One turning vector, and how many ticks it has turned
The counts run from 0 to 467.
[-29  26 -48  -1  15  34 -11  21  11  16 -17 -53  -5 -45 -11 -24  24]
173
[-60  41   9 -17  20  12   2  14  -3  -1 -15   0  10   7  19  25 -15]
292
[ 22 -13  15   0  -9 -10 -10 -31   7  35  12 -38  -8 -26  23  36  41]
223
[-10 -14  61  13   3  27  15  29 -43 -12 -10  29 -14   0  22  -9  20]
299
[  4 -37  28  37  -5 -44  13 -22  24  26 -13 -25   2  42 -18  14  17]
395
[-55  17  22 -37  32 -21  20  -7 -20  25  13   3 -15  -4   2  16  11]
324
[-21 -21   0  12 -70  43  23  29 -36  -5  12  12  16   7  29 -20 -15]
286
[-21 -17  42  48 -28  16   4  35 -14  -4 -13 -18 -13  42  23  26  27]
281
[ -5   8  16  32 -15 -16 -33  38 -13 -25 -37  -4  35 -12   3  12   1]
265
[ 10  30 -45   6 -20  52  -1  13   1 -17 -14 -18  -4 -38  26 -48 -23]
172
[ -7 -30  35 -32  35 -12  34 -47  31  19  29  38 -19  11 -26  -8  -8]
64
[ -4 -10   7  30 -29  29  33  14  -4 -27 -27  49 -12  12 -24 -23   5]
17
[-15   3  18  15 -10  17  47  12 -30 -46   1  28  21   1  -1  -7 -51]
423
[-21  30 -11  -7  14  40   0  29  35 -11 -33   6   3 -39 -19 -14   7]
164
[-13 -19   6  -3  21 -45 -16 -29   1  50 -19   2 -33  -5 -42   9  47]
346
[ 31   8   2  12  28  13   2  19 -37 -27  26  11  -7 -41  45 -40   5]
185
[-36  44 -23 -12  -3  -4 -23   8  -5  30 -21  23 -38   9 -23 -25  12]
327
[  5  17  10  -5  11 -44 -31  -2 -14 -21 -41  32  21  17 -21  15  -9]
380
[-46  23 -20  27  -9  -2 -24  42   6   4 -38  -5  -1  10 -29 -12  10]
296
[-10  -7  24   3  35   6  26 -13  -6  38  26 -49 -26 -11  31  10  24]
192
[ 22 -17 -14  37 -37  43  35  -5  10 -21   1 -26  12 -26  25  -1  -9]
140
[-33   1  25  22 -19  19  -3  23  28  22 -10 -12 -12  22 -16  51  47]
280
[ 42  14 -15 -28  31 -26  -2 -33  57  23  38  17  -5  18 -19 -39 -19]
81
[-12  -7  -8 -43 -27  10 -24  15  16  33   3 -10  46  10  10  20   3]
253
[  2  31 -26  18 -53 -12 -22   3  42   7 -40  24 -10  20 -16  -7 -19]
393
[ 40  10 -17  -8  28 -33  10 -21  19  39   7  -6  -4  10 -26   3  37]
68
[-45   2   6 -52  12 -24 -11  -7 -27  27  25  -5   5 -11 -25 -23   1]
341
[ 41   4  -8  18  18 -26  -2 -24 -54 -12  10  26 -10   4  13 -35 -24]
70
[  2  30 -36  36  16   7  20 -21  -1   6 -40  33 -45 -45 -11  -4 -34]
459
[ 29 -26  -6 -45  -6  25 -14 -10  24  27  39  -9  22  17  30  31   5]
236
[ -4  10 -23  20 -41  -5 -53  13 -32  -2 -39 -13  16 -31  -1  31  14]
256
[  6 -47  12 -60 -13  12 -16  -5 -11  10  54  -2   9 -18  41 -12   2]
219
[-20 -22  30  34 -34  13  40 -23 -43  10 -21   9 -34 -22   2 -22  35]
321
[ -8 -42  17 -36  -6 -43   0 -44 -16  26  -1   4  20  -9 -30   4  27]
355
[-24  16   1 -13  27 -24   3  31 -29 -26 -25   5  54  25 -22 -10 -12]
5
[-15   3 -28   4  25  23  39   1  30   9 -11  11  39 -13 -48  -1  13]
434
[-36  26   3  -7  -9 -10 -44  46 -42 -18 -24 -32  35   7   8  -4 -18]
274
[ 21  -9  16 -26 -28 -22 -25  -2 -32  -5 -18  61   8   1  -5 -31 -22]
366
[  3   9  14 -25  42 -29  -2  -9  50  -2  12 -22  31   7   2  27 -21]
112
[-41 -34  15  -6 -23  30  75 -14  -8  -4   8  11  21  37  -3 -14 -23]
7
[-35   4  19 -30  22   9  25  12  26 -25  10  -5  32  46 -26 -27  -1]
15
[ 21   3 -42 -27 -18   4   3  -6  26  -5  21  24  24 -11  16 -21 -65]
106
[-47   2 -29  19  27   1  39 -10 -14  -1 -32   2  25   5 -54  13  34]
19
[ 27  11   7 -52  36 -27 -60  13  -9  11   7   0  28 -15  -3  -5   9]
217
[ 18   5 -25 -36 -22 -17 -15 -12   9  11 -10  60  21  -3 -30 -15 -11]
367
[ 50  10 -10   3  15 -38 -16 -28 -13 -16  23  54   2 -24  14   2 -50]
88
[ -9  16  22 -10  -9  28   4  14 -58   0  11  32 -24  40   2 -42   0]
317
[-13   5  18 -25  65 -36  34 -24  -6  18   8 -13  -9  22 -31 -22  11]
46
[ 41 -16   4  -4 -12   2  39 -23  22  12  36  54 -28   4   5 -22 -19]
65
[  3 -14  46  -1   4 -28  -3 -22 -29  27   5  31 -44  23  -5   8  37]
347
[ 13   1 -34 -13  -7 -19  -1 -24  52   8 -11 -17  52 -33 -21   3 -28]
107
[-36 -11  43  24   0  14  14  22 -54 -12   0   6 -28  14  14 -37  -6]
308
[  5   9 -11 -66   9   3 -56  10  -3  19  16  29  19  -9  20  18   0]
235
